rotation ticks, each row followed by its count of ticks
The counts run from 0 to 234.
[ 1.06 -0.05 -0.96 -1.63  0.29 -2.78 -0.89 -0.60 -0.97 -0.32 -1.25 -0.57
 -2.35 -1.36 -0.28  1.20  1.87 -2.23  1.16  2.90  0.48  0.68 -2.36  0.80
  0.52  1.99 -4.21  1.48 -2.43  2.30 -0.58 -1.09 -2.37  1.05  0.00 -0.11
 -0.65 -0.91  0.14] => 3
[-0.30  0.49 -0.91  0.19 -1.44 -4.11  0.26 -0.71  0.25  0.51 -0.54  1.67
 -2.94 -1.44 -0.65 -2.37  2.03  0.51  1.23  2.00 -0.70 -3.41 -2.43 -0.08
  1.81  0.16 -2.12  0.75 -2.06  0.16 -1.23  0.25  0.50  0.14  0.08 -2.16
 -3.28 -0.15  0.52] => 233
[ 0.81 -0.46 -1.28 -0.25  0.89  1.26 -1.66 -1.99  0.51 -1.29 -1.75 -2.32
  0.68  0.71 -0.04  1.88 -0.37 -1.70 -0.52  0.92  1.31  2.87  1.27  1.13
 -2.78  1.55 -0.18  0.32  0.46  0.51 -2.86 -2.30 -2.10  0.55 -1.45  3.20
  3.24 -0.15  0.16] => 187
[ 1.14 -2.12  0.80 -0.56 -4.11  2.36 -2.07 -0.80  0.52  0.07 -1.39 -1.04
 -1.86 -0.82 -0.55 -2.75  0.48 -1.00 -2.17  0.93 -2.45 -1.15 -0.10 -0.90
  2.01  0.39 -0.99  2.45 -2.52 -1.65  0.01 -1.22  1.50  1.88 -1.15  0.97
 -0.98  1.14 -1.73] => 205
[-0.38  2.53 -1.09 -0.29 -0.82 -2.54  0.59  0.64 -0.50  0.01  0.03  1.88
  0.07 -1.32  1.11  0.51  3.07  5.14 -1.79 -0.32  0.82 -2.07 -0.76 -1.63
 -0.75 -0.34 -1.90  1.25  0.51  0.70 -0.42  0.10  0.41  0.61 -1.20 -2.89
 -3.22  1.61  1.25] => 54
[ 0.69 -1.45  0.48 -0.82 -2.28  3.28 -2.65 -1.48  1.56 -0.47 -1.79 -2.06
 -0.17 -0.28 -0.11 -1.81  0.18 -2.79 -1.93  1.67 -1.38 -0.42  0.71  0.46
  0.85  0.02  0.53  1.81 -1.49 -2.80 -0.83 -2.05  1.18  1.11 -1.34  1.50
  1.12  1.45 -2.29] => 203
[ 1.30  3.20 -0.11  0.87 -1.35 -2.32  0.46  0.56 -2.19  0.84 -0.54  2.03
 -0.80 -2.78  0.24 -0.67  0.30  4.74 -0.58 -1.00  1.24 -1.71  2.32 -0.66
 -0.08  0.52 -2.15 -0.33 -0.06  1.92 -0.66  0.67 -0.88  2.21  0.35 -1.16
 -1.77  0.25  2.39] => 66
[ 0.00  2.12  2.17  1.40  1.70  3.33  0.27 -0.06  0.18 -0.47 -1.82 -2.65
  2.36 -0.27 -0.77 -0.55  0.05 -3.36 -0.70 -0.33 -0.66  3.64  2.06  1.05
 -0.66  0.52  0.22  0.84  1.04 -1.10  0.48  0.09 -2.56  1.73 -1.04  1.16
  1.50  0.32 -1.43] => 98
[-0.15  1.99  3.05  2.19  0.49  3.34  0.72 -0.35  0.07 -0.52 -1.73 -2.36
  2.06 -0.27 -1.21 -1.77 -0.51 -3.35 -0.79 -0.21 -1.09  2.65  2.98  1.22
  0.02  0.46  0.77  0.12  0.66 -1.42  0.31  0.55 -1.71  2.12 -0.73  1.85
  1.42  0.45 -1.56] => 99
[-1.55 -0.13  0.46  2.31 -1.10  2.38 -0.19  0.29  0.92  0.29 -0.26 -1.12
 -1.22  2.03 -0.08 -3.50 -0.05 -2.48 -1.60  1.53 -3.11 -0.46 -0.62  1.58
  0.06 -2.31  2.92  1.48  1.08 -3.10  1.19  0.36  1.44  0.43 -0.59 -0.72
 -1.62  1.06 -1.24] => 126
[-0.67  1.04  0.09  1.38 -1.44 -0.44 -1.57 -2.27  1.91  0.85 -0.69  0.28
 -0.81 -0.21 -1.39 -4.67 -0.10 -2.56  1.42  2.11  0.04 -2.88 -1.13  1.93
  1.49 -0.05  1.22 -0.95 -1.19 -2.96 -3.13 -1.00  1.41 -0.24  0.08 -0.29
 -0.45  0.56 -1.35] => 229
[-1.49 -0.48  0.71  2.15 -2.24  1.50 -0.03  0.26  0.27  0.59 -0.33 -0.90
 -1.81  1.76 -0.26 -3.66 -0.41 -1.12 -1.88  1.14 -3.12 -1.46 -0.47  1.10
  0.53 -1.77  2.30  1.55  0.55 -2.68  2.10  0.40  1.56  0.75 -0.49 -0.82
 -2.73  0.66 -1.15] => 127
[-0.16  0.94 -0.43  0.87 -1.87 -1.46 -1.96 -0.91 -0.93  1.04  0.63  0.88
 -2.99 -0.83 -1.41 -0.27  0.36  0.73  0.51  1.02  0.76 -1.89 -3.79 -0.66
  0.92  1.89 -3.47  2.59 -1.89  0.50 -1.86  0.49 -0.78  0.73 -0.24 -1.06
 -3.39  0.44 -0.11] => 221
[ 0.04  0.25  0.35  1.04 -2.97 -0.93 -1.88 -1.21 -0.99  1.27  0.56  1.02
 -3.10 -0.81 -2.16 -1.92 -0.26  0.94  0.20  1.07  0.12 -2.59 -3.15 -0.69
  1.66  1.81 -3.01  2.03 -2.36 -0.29 -1.30  0.50 -0.10  1.07  0.14 -0.47
 -3.51  0.08 -0.28] => 220
[ 1.53  3.30 -0.75 -1.17  2.51 -1.55  0.45  1.65 -0.29 -0.65 -1.19 -0.59
  1.09 -2.64  1.68  1.85  2.07 -0.54  0.02  1.43  1.91  2.35  1.54  1.73
 -1.31  0.20 -2.04  0.11  1.00  2.30  0.21 -1.54 -3.98  1.65 -0.85 -1.52
  1.02  0.15  0.86] => 82
[-0.13 -1.74  1.86 -0.44 -1.33  0.55  0.45 -2.02  1.59 -0.12 -2.56 -1.65
 -1.15 -0.90 -1.39 -3.78  1.48 -3.59  0.01  1.89 -3.19 -0.83  0.24  0.16
  2.33  0.02 -0.65  0.23 -2.72 -1.38 -0.87 -0.23  1.29  0.84 -0.23  0.73
 -0.04 -0.41 -1.96] => 11
[-0.78  1.07  0.14  0.79  0.43  1.61 -3.07 -1.29  0.94  0.68 -0.11 -1.87
  1.56  1.05 -1.62  0.46  0.29 -2.62 -0.83  1.20  1.94  2.14 -2.46 -0.56
  0.26  1.85 -0.71  2.51  0.21 -2.79 -3.01 -1.91  0.01 -0.03 -1.69  0.41
  0.30  2.39 -1.50] => 213
[-0.91  3.81  0.15  1.21  0.21  0.39 -0.25 -1.00  1.34  0.36 -0.64 -0.18
  4.03 -0.32 -0.49 -2.66  0.74  2.11 -1.08 -0.73  1.46 -0.54  3.32 -0.38
 -0.52 -0.20  2.37 -1.69  1.66 -2.64 -2.62 -1.15  1.40  0.95 -1.01 -0.55
  0.68  2.41  0.47] => 60
[-0.30  0.10  0.88  1.66 -3.01  1.64 -2.35 -2.10  0.25  1.86 -0.47 -0.27
 -0.91 -0.37 -2.44 -3.90 -1.00 -1.43 -0.58  0.83 -0.74 -1.68 -1.22 -0.24
  1.90  1.14 -0.35  1.37 -2.18 -2.91 -2.11 -0.10  1.55  0.97 -0.04  0.70
 -1.11  0.84 -1.54] => 217
[-1.50  0.40 -0.41  1.54 -0.50 -1.50  0.40  1.64 -2.06  0.92  0.76  0.35
 -2.19  1.86  0.34 -0.05  0.99  1.58 -2.29  0.69 -0.99 -0.31 -3.46 -0.83
 -0.02 -0.93 -0.98  3.11  0.71 -0.36  2.22  1.23  0.06  0.94 -0.19 -2.03
 -4.40  0.93  1.08] => 131
[ 1.50 -0.90 -0.48 -1.51 -0.74 -2.51 -0.55 -0.66 -1.27 -0.03 -1.76 -0.30
 -3.29 -2.01 -0.73  0.31  0.74 -1.67  0.69  2.34 -0.02 -0.27 -1.69  0.69
  1.19  2.09 -4.38  1.61 -3.20  2.45 -0.32 -0.29 -1.78  1.56  0.32  0.06
 -1.00 -1.35  0.13] => 2
[-0.35 -0.06  0.21  2.00 -2.38  0.38  0.13 -2.95  2.45 -0.52 -1.28  0.81
 -1.56 -0.41 -0.55 -3.79  0.89  0.66  0.77  0.16 -2.66 -4.55 -1.14  0.28
 -1.05 -0.88  1.67 -0.05 -0.12 -1.37 -2.53  1.30  1.65 -0.25 -0.85  0.25
 -1.94  0.27 -0.68] => 37
[ 2.09 -2.94 -0.02 -0.53 -3.44  2.18 -1.49 -1.60 -0.13 -0.99 -2.50 -1.17
 -2.95 -1.20  0.00 -1.89 -0.95 -0.62 -1.16  0.74 -2.71 -0.97  1.64  1.16
 -0.19  0.57 -0.15  0.42 -2.17  0.53 -0.56 -0.95  0.69  1.98 -0.34  2.46
  0.87 -1.12 -0.42] => 192
[-2.41  1.88 -1.22  2.53  2.05 -1.07 -0.23  0.91 -1.04  1.08  1.49 -0.92
  0.34  3.26 -0.36  0.89  0.49  0.19 -1.64  1.04  1.53  1.98 -2.96 -0.28
 -1.27 -0.46  0.46  2.34  2.32 -1.30 -0.15 -0.40 -0.85 -0.41 -1.05 -1.73
 -2.26  1.93  1.13] => 134
[-2.87  1.67 -0.50  3.10  1.05  0.14 -0.36 -0.28  0.05  1.42  0.59 -1.26
  1.40  3.85 -1.05 -2.62 -1.17 -0.89 -1.49  0.67  0.33  1.32 -0.71  0.59
 -1.19 -0.73  3.02  0.34  2.45 -3.93 -0.63 -0.23  1.54 -0.14 -0.09 -0.21
 -0.78  1.76  0.63] => 137
[ 1.61 -0.54 -1.47 -0.60  0.31 -0.78 -0.70 -0.70 -1.87 -0.77 -1.68 -0.83
 -1.52 -0.08  0.16  3.29  0.06  1.26 -1.12  0.37  0.77  2.01  0.11 -0.01
 -2.69  2.23 -3.32  1.35 -0.95  3.45 -1.14 -1.23 -2.50  1.04 -1.16  2.15
  0.73 -0.95  1.81] => 184
[ 0.78 -1.39  0.35 -1.22 -3.41  1.12 -2.19 -0.32 -1.22  0.11 -1.08 -0.77
 -2.89 -1.05 -0.28 -0.47  0.94  0.45 -1.94  1.28 -1.29 -1.38 -1.74 -1.31
  1.56  1.03 -3.07  3.39 -2.83  0.41  0.35 -0.95  0.48  1.80 -0.82 -0.08
 -2.28  0.95 -1.31] => 207
[-0.35  0.69 -0.97  1.09  1.47  0.01 -0.09  1.46 -0.29 -1.00  0.44 -0.43
 -2.32  1.18  1.14  2.31  0.64 -1.77 -0.44  1.61 -0.27  0.84 -4.23  1.36
 -2.19 -1.13 -0.59  3.52  2.43  0.56  1.29  0.44 -3.18  0.36 -1.12 -1.37
 -2.87  0.59 -0.26] => 120
[-0.35  2.26 -1.23  0.87  0.26 -2.28 -2.49 -0.66 -0.32  0.99  0.88  0.27
 -1.19  0.09 -1.21  1.01  0.60 -0.51  1.14  1.51  2.49 -0.62 -4.62  0.20
  0.06  2.11 -2.98  2.50 -0.26  0.09 -2.78 -0.52 -1.55  0.07 -0.79 -0.96
 -2.22  0.99  0.33] => 223
[-1.66  0.55 -2.30 -0.55  2.38 -2.40  0.56 -0.21  0.52 -0.25 -1.72 -1.68
  1.34  2.29  1.00 -0.81  1.18 -0.71 -1.98  2.12  0.99  2.53  2.59  1.59
 -1.72 -0.83  2.18 -2.25  0.73 -1.12 -1.20 -2.85  0.89 -0.29 -0.09  0.31
  2.46  0.51  1.95] => 162
[ 0.13  1.50  1.14  3.12  0.90  3.44 -0.70 -0.98  0.84 -0.24 -0.81 -1.75
  0.03  1.00 -0.80 -0.85 -1.60 -4.39  0.66  0.32 -0.98  1.69 -0.90  2.74
 -1.19 -0.12  2.12  1.50  2.38 -1.25 -0.77  0.29 -2.58  0.88 -1.58  1.53
  0.55  0.32 -1.53] => 111
